In the data rows, 128 means zero.
Every row has a hidden score. How much higher is the second row's score than the first row's in each pair? 15 means about the same, 30 much higher and 0 much lower. The score is a weighted sum of the row's numbers plus the product of two more (or one squared), each taken from its middle value.
[129 138 138 128 113 116 120 124 123 122 130 142 147 134 119 119]
[114 125 138 137 126 119 118 117 121 121 114 115 123 142 150 132] 17
[128 144 131 111 100 115 136 133 125 150 179 173 123 100 133 170]
[123 134 143 144 139 131 121 110 118 121 116 114 118 132 144 142] 17
[112 125 144 148 143 127 112 111 116 122 114 104 114 132 143 136]
[134  96  98 131 188 205 198 145  99  94 103  95  70  67  98 139] 12
[167 106  63  69 106 134 144 173 207 199 159 144 159 150  94  65]
[145 104  97 121 175 207 214 171 112  93  96  88  68  60  88 138] 9
[134 101 100 129 186 206 199 153 105  94 103  95  67  65 101 138]
[162 107  64  67 101 131 139 167 207 201 156 142 158 144  92  62] 24
[120 140 133 108  93 111 133 132 124 156 190 170 119 101 136 172]
[138 152 136 113 103 115 129 133 121 124 147 163 153 125 110 123] 13
[107 110 138 154 155 135 112 101 115 123 113 100 100 118 146 153]
[132 142 134 122 108 109 117 122 120 117 127 142 147 136 120 120] 15
[146 103  95 127 181 201 200 154 103  92  97  91  75  71 101 145]
[130 139 136 128 111 112 121 127 121 119 129 145 147 136 124 116] 20
[122 133 140 134 118 113 119 128 127 128 130 133 139 140 136 126]
[111 119 141 155 155 134 117 112 118 126 119 105 106 129 151 146] 14
[138 148 136 124 110 109 124 137 131 124 123 137 145 138 126 119]
[148 103 100 131 185 205 201 148 101  96 103  89  63  69 110 155] 10
[121 131 136 128 114 111 110 119 126 121 126 138 140 134 124 119]
[146 143 125 108 101 114 127 134 128 130 148 158 155 135 116 124] 13
[113 122 139 151 146 125 118 121 123 119 111 113 121 134 140 132]
[126 140 141 132 115 111 115 117 118 122 127 134 139 143 136 122] 16
[154 144 119  98  93 116 134 131 124 133 152 166 148 118 108 132]
[127 141 140 126 109 111 120 126 121 122 141 155 152 128 109 124] 12
[114 126 142 150 141 120 110 113 122 126 114 106 117 140 153 137]
[132 144 135 126 116 112 122 128 123 121 128 142 147 136 122 119] 13
[163  94  58  72 108 135 147 174 204 195 159 147 160 153 106  67]
[123 131 139 136 122 118 120 125 120 119 127 134 140 140 127 119] 13
[136 146 132 117 106 114 126 130 123 122 140 154 151 138 120 118]
[115 129 145 150 142 126 114 107 113 117 108 105 117 132 146 141] 15
[115 126 143 152 146 128 113 107 117 120 111 104 112 133 150 142]
[122 139 140 130 116 112 117 121 124 125 129 134 139 144 138 123] 15
[160 104  69  71 101 131 140 171 207 198 163 149 156 146 104  68]
[107 115 139 159 163 139 118 107 115 123 114  99 103 128 151 148] 14
[147 100  95 127 186 205 198 145 101 101 106  95  75  69 103 154]
[136 146 136 119 109 115 126 133 126 122 135 150 152 144 120 115] 14
[110 118 141 151 145 131 115 111 120 120 109 104 113 130 145 136]
[127 138 139 131 116 115 116 120 122 122 128 135 145 140 125 122] 14
[143  99 101 131 182 207 204 148  98  92 102  95  70  70 109 151]
[114 126 144 148 141 125 111 105 116 120 112 106 120 139 149 141] 14
[122 143 148 139 123 116 119 127 125 123 130 139 146 137 120 118]
[112 125 141 148 141 127 116 112 123 125 116 118 130 139 143 132] 20
[110 123 144 150 139 124 115 114 118 117 109 113 131 145 147 130]
[108 122 145 149 141 125 111 113 119 117 117 112 117 139 151 138] 14
[107 118 144 152 141 123 117 113 116 118 113 116 125 140 144 131]
[122 132 139 144 136 123 110 110 120 121 115 111 120 135 144 134] 16
[142 142 128 113 100 112 127 129 124 129 140 154 153 129 115 125]
[127 137 141 128 111 112 122 128 125 124 128 134 141 140 130 126] 14
[134 145 140 128 118 117 119 123 122 123 124 131 143 140 127 121]
[104 120 143 153 151 128 113 118 126 124 110 107 120 139 146 132] 14
[161 102  58  65 104 133 143 177 207 196 159 146 161 146  94  61]
[139 142 131 116 106 114 126 133 127 124 129 138 142 135 123 124] 15
[136 148 135 119 108 114 127 135 129 123 134 155 155 131 113 118]
[137 146 133 118 106 110 124 133 127 123 132 147 145 127 111 120] 18
[133 138 130 118 105 111 126 131 120 124 146 165 153 123 113 128]
[121 139 146 133 115 113 116 126 125 122 124 132 143 141 130 123] 15
[113 121 142 155 153 133 117 111 117 122 117 104 109 130 144 144]
[163 103  60  70 110 133 140 172 204 195 157 143 162 146  92  63] 15
[113 124 140 152 144 124 114 117 121 124 120 117 123 135 143 132]
[136 140 128 116 105 111 120 128 121 120 138 152 149 133 119 122] 16
[125 138 139 128 113 113 120 127 120 119 121 135 148 137 126 121]
[127 139 137 124 106 110 122 128 128 126 138 157 147 120 109 128] 13
[143 149 131 112 102 113 126 135 127 122 135 147 144 131 119 120]
[119 131 144 149 142 123 111 113 121 123 118 111 118 136 142 135] 14
[107 115 137 150 146 128 118 111 109 116 120 114 119 134 143 135]
[123 134 137 128 115 115 119 129 126 118 129 144 148 139 122 118] 13
[117 131 144 147 137 124 116 119 123 120 113 114 129 141 144 132]
[126 140 141 129 117 114 117 123 124 125 129 141 147 136 123 123] 13
[115 130 147 150 137 122 115 117 124 126 118 113 117 133 146 135]
[119 136 144 138 121 114 120 124 123 126 123 130 145 144 127 118] 13
[133 144 139 121 105 111 119 124 124 123 133 145 147 138 119 119]
[112 122 141 152 150 131 114 113 120 124 117 102 113 132 146 141] 16
[134 137 136 121 109 113 119 124 122 124 130 145 149 136 121 122]
[150 149 127 109  99 115 130 130 122 124 142 158 150 127 113 130] 14
[140 104 100 126 183 205 203 155 107  95  97  90  65  59  94 141]
[141 144 124 108 105 114 127 132 124 129 142 155 150 127 112 123] 20
[118 133 139 132 118 116 123 130 128 126 128 139 144 135 125 119]
[171 116  64  66 106 135 145 173 204 197 155 136 153 151 103  69] 19
[125 135 138 128 111 111 122 132 131 128 138 155 150 129 109 119]
[130 139 134 124 115 117 126 127 123 123 133 150 150 134 118 121] 17
[123 141 141 139 130 119 117 120 125 122 114 116 124 140 148 131]
[137 138 132 121 110 112 119 130 127 126 131 145 149 138 125 122] 14
[112 122 143 150 140 124 117 116 117 121 119 106 110 134 153 145]
[118 131 143 146 139 125 116 115 118 117 111 114 128 140 147 138] 14
[110 121 137 148 145 127 112 111 123 124 115 115 122 143 154 134]
[112 122 140 146 133 119 114 116 119 119 115 114 125 141 148 135] 15
[111 121 140 150 145 130 119 112 117 118 114 109 111 129 146 138]
[113 123 146 154 142 124 116 117 118 117 116 115 120 135 149 141] 16
[145 139 108  89  91 120 135 132 135 170 195 167 116 104 143 170]
[131 141 133 126 117 116 120 126 129 128 133 144 148 141 120 116] 12
[116 126 142 149 142 128 116 113 122 123 113 109 118 138 148 137]
[141 148 131 115 102 112 131 135 120 122 141 158 153 131 118 124] 14
[127 140 135 127 117 114 118 124 123 124 138 158 152 125 109 120]
[114 125 146 155 144 124 113 107 115 115 108 105 110 129 147 145] 18
[126 133 144 144 132 121 112 114 121 118 109 106 120 137 143 138]
[112 124 145 150 142 130 118 115 120 117 116 108 110 136 153 142] 14
[109 120 143 154 149 132 120 118 124 127 123 117 123 136 146 138]
[113 124 139 151 144 123 113 112 117 115 109 105 121 136 145 140] 17
[149 108  95 123 176 201 201 158 114  97  98  90  68  62  98 144]
[117 134 146 150 141 122 112 116 122 119 109 108 121 139 149 137] 20
[119 135 138 131 117 116 123 123 120 127 134 140 147 138 126 122]
[121 135 145 140 128 121 114 117 122 120 117 112 123 141 144 134] 17
[116 125 142 153 152 130 113 110 121 125 116  99 100 129 150 147]
[114 125 138 145 140 125 112 117 127 121 111 110 125 139 144 133] 16
[117 131 148 153 143 126 115 116 120 122 118 115 125 141 148 134]
[142 103  97 127 182 202 203 154 104  93  94  93  74  58  87 137] 10
[121 134 142 140 126 118 117 120 125 126 121 119 128 140 140 126]
[144 103  96 129 187 210 200 145 102  94 104  95  70  71 107 147] 15
[111 123 139 147 139 125 115 111 120 122 114 108 117 134 143 134]
[162 100  59  70 111 135 149 182 202 188 156 154 173 141  75  56] 8
[125 136 134 124 114 116 121 126 121 115 125 140 149 142 123 117]
[114 125 139 142 137 127 117 110 117 117 117 114 114 133 146 137] 15
[122 129 141 144 133 121 117 122 123 119 111 114 124 134 142 136]
[110 125 140 148 144 124 112 118 128 126 117 113 123 141 142 125] 13
[109 122 144 148 144 128 114 110 117 119 113 104 108 135 152 139]
[148 143 116  91  90 116 134 129 113 127 157 167 145 109 103 133] 16
[130 142 134 120 105 114 127 130 124 129 155 171 152 119 108 136]
[107 116 140 154 154 133 113 110 121 121 113 103 110 135 152 142] 20
[164 104  61  70 109 132 141 172 201 191 157 152 167 149  92  63]
[109 119 144 153 144 128 118 116 119 119 113 111 115 135 153 141] 18
[141 100 100 129 181 201 199 151 105  99 104  91  70  69 102 147]
[130 143 141 128 114 117 121 127 122 116 123 138 146 134 115 116] 18
[119 129 141 147 138 123 116 117 116 119 115 110 120 139 145 131]
[113 128 146 149 140 126 116 113 120 117 109 115 128 144 151 134] 16
[110 126 142 151 143 121 110 112 117 117 115 113 116 130 142 132]
[164 110  63  68 105 131 145 169 197 201 158 138 161 150  94  63] 16
[142 146 127 106  96 116 136 134 122 124 145 161 146 116 103 127]
[141 147 136 123 108 114 120 125 124 122 132 137 139 136 125 122] 17
[129 146 131 106  95 115 137 138 128 156 188 175 128 104 133 170]
[114 126 145 149 139 123 112 115 123 123 117 110 115 132 143 135] 20
[145 104  98 130 182 205 203 152 105  89  91  88  68  68 103 144]
[113 125 137 144 138 123 112 107 117 121 113 114 122 132 141 132] 18
[115 125 141 147 145 129 115 116 121 121 118 113 119 139 150 139]
[111 117 139 152 145 126 117 113 118 119 112 107 115 138 152 140] 17
[115 122 140 148 136 120 114 112 122 131 118 107 124 143 144 136]
[127 138 139 129 119 116 117 126 125 118 120 139 148 140 127 121] 14
[171 119  70  68 102 133 139 164 204 201 152 137 162 157 105  70]
[116 125 143 149 138 122 112 118 127 128 122 116 127 139 148 140] 15
[107 119 146 155 150 133 118 109 116 126 118 108 108 127 149 145]
[108 124 141 147 142 122 111 111 119 121 117 115 118 126 134 129] 15
[141 136 124 111 104 112 122 128 120 120 132 146 148 130 112 120]
[152 105 100 127 180 201 197 147 105  99 108  99  70  69 107 156] 11
[119 135 136 135 126 120 116 116 126 124 122 131 137 142 135 116]
[110 134 148 148 137 120 109 119 126 124 118 114 122 136 143 127] 17
[112 127 144 150 144 127 118 117 126 126 119 118 121 135 146 134]
[128 139 135 120 110 116 121 127 127 118 125 142 148 135 118 121] 17
[119 128 142 149 144 126 113 112 118 116 112 108 115 138 150 141]
[137 145 131 113 100 112 125 128 125 126 146 160 151 132 111 118] 13
[122 130 144 151 142 125 116 114 118 121 111 107 119 132 143 141]
[106 120 145 153 144 128 116 112 122 122 109 107 115 136 149 135] 14
[111 122 144 150 142 123 113 114 120 122 117 109 114 135 150 140]
[128 145 139 127 116 117 125 129 124 126 140 146 141 132 120 121] 12
[118 135 138 127 119 116 113 123 124 118 126 141 143 137 128 121]
[113 121 143 156 157 137 115 105 115 122 113  99 100 122 154 154] 16
[105 115 139 149 150 131 116 109 112 118 109 102 111 130 149 143]
[108 114 144 156 151 131 114 112 120 119 111 107 121 135 141 139] 16
[103 117 140 148 148 136 121 115 118 120 114 105 111 132 151 139]
[111  96 130 154 148 120 115 128 125 129 153 168 135 102 115 162] 8
[141 147 133 112 103 113 124 127 118 123 142 149 145 131 114 127]
[118 128 140 143 133 120 115 121 126 119 115 115 121 140 145 134] 18
[113 127 146 155 148 130 114 103 110 119 112  99 107 134 151 143]
[162 100  60  70 107 133 147 178 206 187 148 149 164 140  80  59] 15
[116 130 144 148 140 125 114 114 123 121 114 112 122 138 144 134]
[127 139 139 136 124 115 117 118 118 117 115 118 123 136 141 130] 18
[148 105  97 130 187 207 202 150 101  93 100  90  69  67 104 150]
[115 126 143 150 143 124 111 108 118 122 118 117 118 136 150 137] 19
[117 132 141 145 139 125 117 116 117 119 124 121 123 138 146 131]
[111 120 144 150 140 125 111 106 115 117 110 109 118 137 153 143] 19
[119 124 145 154 143 127 121 117 115 118 116 107 112 129 147 146]
[138  99  98 133 187 206 201 151 103  94 100  91  65  65 107 145] 11
[141  97  96 129 182 203 205 161 104  89  95  88  70  66 102 147]
[120 130 144 150 140 123 114 116 124 124 115 113 121 141 149 137] 21
[146 138 119 101  92 112 128 127 118 130 154 162 148 123 112 130]
[131 142 139 135 123 115 117 127 124 117 119 127 145 144 129 124] 13
[112 130 141 143 131 118 115 122 123 118 110 112 124 137 146 127]
[145 106  95 126 182 201 204 151  98  93 104  91  65  66 102 146] 8
[118 130 141 145 138 124 117 118 125 125 114 113 119 137 149 137]
[123 131 142 143 135 118 105 106 115 124 115 105 113 132 148 146] 18
[146 147 127 105  99 114 125 132 122 124 141 156 155 127 108 122]
[121 144 132 108  98 117 135 130 126 157 185 169 126 105 140 172] 15
[167 104  60  68 109 136 148 180 206 191 154 148 164 147  91  64]
[139 100  96 128 183 202 193 142  99  97 107  95  72  76 114 148] 20
[137 146 134 116 108 116 124 128 125 124 135 147 149 136 116 119]
[140 145 133 114  96 110 125 131 128 128 141 155 149 121 108 128] 16
[142 102  96 125 184 202 194 149 104  92  99  94  71  63 104 151]
[137  99  95 123 179 206 205 157 103  87  96  89  62  55  96 142] 15
[110 121 142 151 141 125 119 116 118 115 110 110 115 134 151 138]
[132 145 138 125 112 113 118 123 121 118 127 139 142 136 122 119] 13
[123 138 130 112 103 118 131 131 130 152 183 173 124 100 131 169]
[110 125 147 150 140 123 109 114 124 121 116 111 120 137 143 134] 18
[125 139 130 109  97 116 134 132 125 158 193 171 109 100 150 173]
[159  99  57  66 108 134 147 176 204 197 163 152 162 145  95  63] 15
[128 138 133 120 109 111 117 122 127 126 131 147 145 131 119 118]
[109 115 139 152 143 126 115 114 119 120 113 103 113 136 154 147] 18
[127 144 135 113 100 115 134 133 126 155 192 180 127 104 135 173]
[104 109 136 157 162 142 119 103 113 122 113  98  95 118 151 152] 20
[127 141 133 111  99 116 132 133 127 152 187 177 123  93 131 174]
[158 110  65  66 105 135 144 171 204 195 155 141 162 148  88  59] 21
[143 152 135 114 106 114 122 126 124 123 137 155 153 126 100 116]
[118 129 142 145 135 120 114 114 118 122 119 114 122 137 140 131] 18
[114 124 142 150 145 127 115 121 127 125 119 113 117 134 140 130]
[121 134 143 139 131 123 115 115 119 119 116 114 125 142 146 137] 17
[112 120 143 154 142 122 116 116 123 123 118 111 108 128 149 144]
[166 119  67  66 105 136 144 171 203 191 155 150 162 137  81  59] 16
[118 133 147 144 132 121 110 114 123 123 111 108 124 136 145 138]
[117 128 140 146 138 124 118 119 116 114 113 110 119 139 146 134] 15
[124 137 147 139 124 121 115 112 120 119 115 116 122 133 142 136]
[111 126 144 151 143 128 117 119 124 120 113 115 128 139 144 132] 14
[118 131 141 140 131 120 117 121 126 121 117 119 129 142 143 133]
[114 128 146 148 138 124 112 110 122 126 116 111 120 137 145 133] 13
[168 107  60  67 104 133 143 169 200 200 164 148 167 147  93  67]
[135 142 132 115 106 114 122 129 126 129 137 141 143 139 126 120] 16
[115 136 145 148 139 122 115 117 125 126 117 113 123 138 148 135]
[161 120  71  65 102 132 139 168 202 200 158 142 160 154 101  64] 18
[119 136 141 133 116 113 118 125 124 122 126 137 148 146 128 116]
[129 139 139 128 112 115 119 125 126 124 137 154 152 130 113 119] 14
[130 144 135 121 107 112 125 136 127 133 152 163 153 127 112 133]
[165 110  62  67 107 134 143 175 209 195 153 153 169 142  83  59] 20
[114 123 142 151 143 125 114 115 125 126 119 110 117 136 146 141]
[121 133 139 141 134 121 118 121 126 125 118 113 121 139 143 134] 16
[116 124 146 150 139 123 114 116 120 116 119 127 134 142 138 131]
[123 145 145 132 119 112 116 126 126 119 128 139 146 139 124 123] 12
[118 134 144 141 130 124 116 111 122 120 114 115 123 140 148 135]
[162 109  63  72 109 134 142 171 205 191 153 149 166 145  87  59] 15
[112 125 144 149 142 127 115 112 117 123 112 106 114 133 153 142]
[108 120 143 153 146 129 115 112 118 120 117 110 115 131 144 134] 15
[131 143 134 125 109 107 116 123 119 119 134 146 153 144 125 121]
[150 147 122 102  98 116 132 140 130 130 147 161 146 118 111 130] 13
[118 127 144 153 145 129 119 112 116 116 112 112 119 137 147 140]
[164 109  64  68 107 135 140 163 200 193 151 143 163 155 102  63] 17
[139 140 127 112 100 110 126 132 126 126 138 159 156 138 118 122]
[122 134 140 137 126 119 119 123 124 122 122 132 139 137 127 120] 13
[146 149 131 118 106 110 119 127 126 123 135 146 142 132 120 121]
[105 117 136 146 142 127 116 110 119 121 113 104 112 133 149 138] 15
[111 124 143 151 144 129 115 114 119 123 122 105 107 129 147 141]
[143 105  99 126 179 205 210 167 109  91 101  87  60  60  96 142] 8
[111 120 143 155 150 129 116 113 112 115 117 114 117 141 150 134]
[138 142 128 110  98 112 124 132 124 122 142 159 152 125 107 121] 13
[109 121 145 153 142 125 113 117 127 126 119 111 119 142 153 136]
[147 104  94 126 183 202 192 139 100  98 108  97  68  63 104 151] 12
[133 139 132 114 101 111 126 133 124 122 137 149 147 135 117 120]
[117 120 136 151 150 131 116 110 114 119 106  95 108 130 146 143] 17
[123 138 133 113  99 116 138 136 126 148 181 177 129  98 124 168]
[162 119  71  68 100 130 137 154 193 202 164 134 144 156 126  81] 25
[110 125 145 148 137 123 114 117 124 116 108 112 118 133 147 135]
[110 123 143 147 137 122 112 114 117 114 116 119 124 141 144 127] 15
[151 146 117  98  94 112 133 138 124 125 145 158 152 128 111 126]
[149 141 120 101  98 116 132 137 130 134 155 172 150 113 101 129] 12
[111 120 141 147 139 127 118 116 127 127 118 111 124 143 147 135]
[122 143 137 112  95 113 130 137 135 154 182 170 121 101 139 173] 11
[146 105  95 121 176 202 200 149 102  94  97  95  76  69 104 145]
[138 143 138 129 114 111 116 125 127 120 123 136 145 141 126 126] 16
[135 140 132 125 116 116 121 126 125 125 134 145 154 141 122 124]
[133 142 134 121 110 114 123 129 124 123 134 150 156 140 121 121] 15
[110 119 142 154 150 129 115 116 122 121 118 115 111 128 146 139]
[122 143 145 132 119 112 113 131 130 123 130 137 139 133 121 118] 16
[131 138 137 124 112 117 121 124 125 122 129 144 145 134 115 118]
[123 143 127 102  93 114 131 130 131 157 180 169 128  99 129 168] 17
[104 116 144 153 143 123 112 115 121 124 117 108 111 129 151 144]
[109 129 148 152 140 126 117 110 118 124 114 106 117 134 147 136] 12
[147 100  93 129 184 204 201 148  99  88  97  94  70  62 101 148]
[123 137 134 117 104 112 121 131 126 123 132 144 146 131 113 114] 17
[138 147 138 121 107 112 123 130 127 129 136 143 145 135 123 123]
[165  97  60  70 105 134 147 177 204 190 156 150 166 140  77  60] 11
[140 148 131 117 109 115 128 135 128 124 132 150 153 137 124 119]
[136 140 136 124 110 112 124 135 130 124 131 145 149 139 123 127] 13
[111 120 142 151 149 130 113 111 119 121 115 107 111 132 154 149]
[109 120 141 148 143 127 112 110 115 116 108 102 113 132 147 141] 15
[124 139 140 131 117 113 118 124 120 123 137 149 150 141 129 125]
[144 139 117  94  92 122 135 130 134 159 188 173 122 101 138 178] 16
[117 137 142 141 134 123 115 114 114 113 114 118 128 138 148 132]
[117 130 144 145 133 121 114 120 123 115 115 116 123 133 139 132] 16
[104 114 139 159 166 141 121 109 114 122 111  97  98 121 148 148]
[122 131 142 139 124 117 119 126 123 118 118 126 140 142 130 125] 17
[124 139 144 132 116 113 118 128 123 123 135 144 147 137 119 121]
[169 115  67  68 104 132 140 167 199 193 156 141 158 150  99  67] 20
[128 143 139 127 113 111 114 123 124 118 118 125 139 141 126 118]
[143 102  95 124 175 202 210 170 112  91  96  87  65  55  86 133] 9
[133 143 140 126 113 114 116 121 126 121 125 138 145 140 123 121]
[135 143 131 117 108 112 120 128 127 128 141 153 152 129 113 123] 14
[108 112 140 161 164 138 115 110 118 117 112 105 109 129 150 147]
[134 143 138 129 113 109 116 128 124 116 129 145 149 140 121 119] 12
[116 132 136 121 102 110 128 131 126 149 180 174 125  97 134 175]
[141  96  91 125 184 208 202 154 107  94 103  96  76  67  95 140] 14
[136 143 132 116 107 112 121 130 128 132 146 158 150 126 108 126]
[145 103  97 126 181 206 204 155 104  96 107  92  68  68 102 149] 12
[111 121 141 152 150 130 113 114 128 126 112 108 115 130 146 140]
[123 134 139 136 121 114 117 118 120 121 125 132 142 138 125 122] 15
[108 119 137 147 139 122 117 117 117 125 118 110 119 136 147 132]
[111 124 147 151 140 124 116 115 122 120 114 112 117 133 143 137] 14
[167 119  70  67 103 134 145 171 201 198 161 144 158 157 108  66]
[136 144 132 120 110 112 122 130 128 124 128 147 148 132 118 120] 14
[130 143 138 129 120 118 119 122 115 115 121 132 142 138 131 121]
[147 113  99 120 170 200 210 172 117  91 101  97  71  63  95 140] 9
[135 144 134 117 105 113 124 128 124 120 132 148 152 131 110 120]
[154  92  57  66 107 133 141 172 201 187 149 146 162 145  87  55] 18
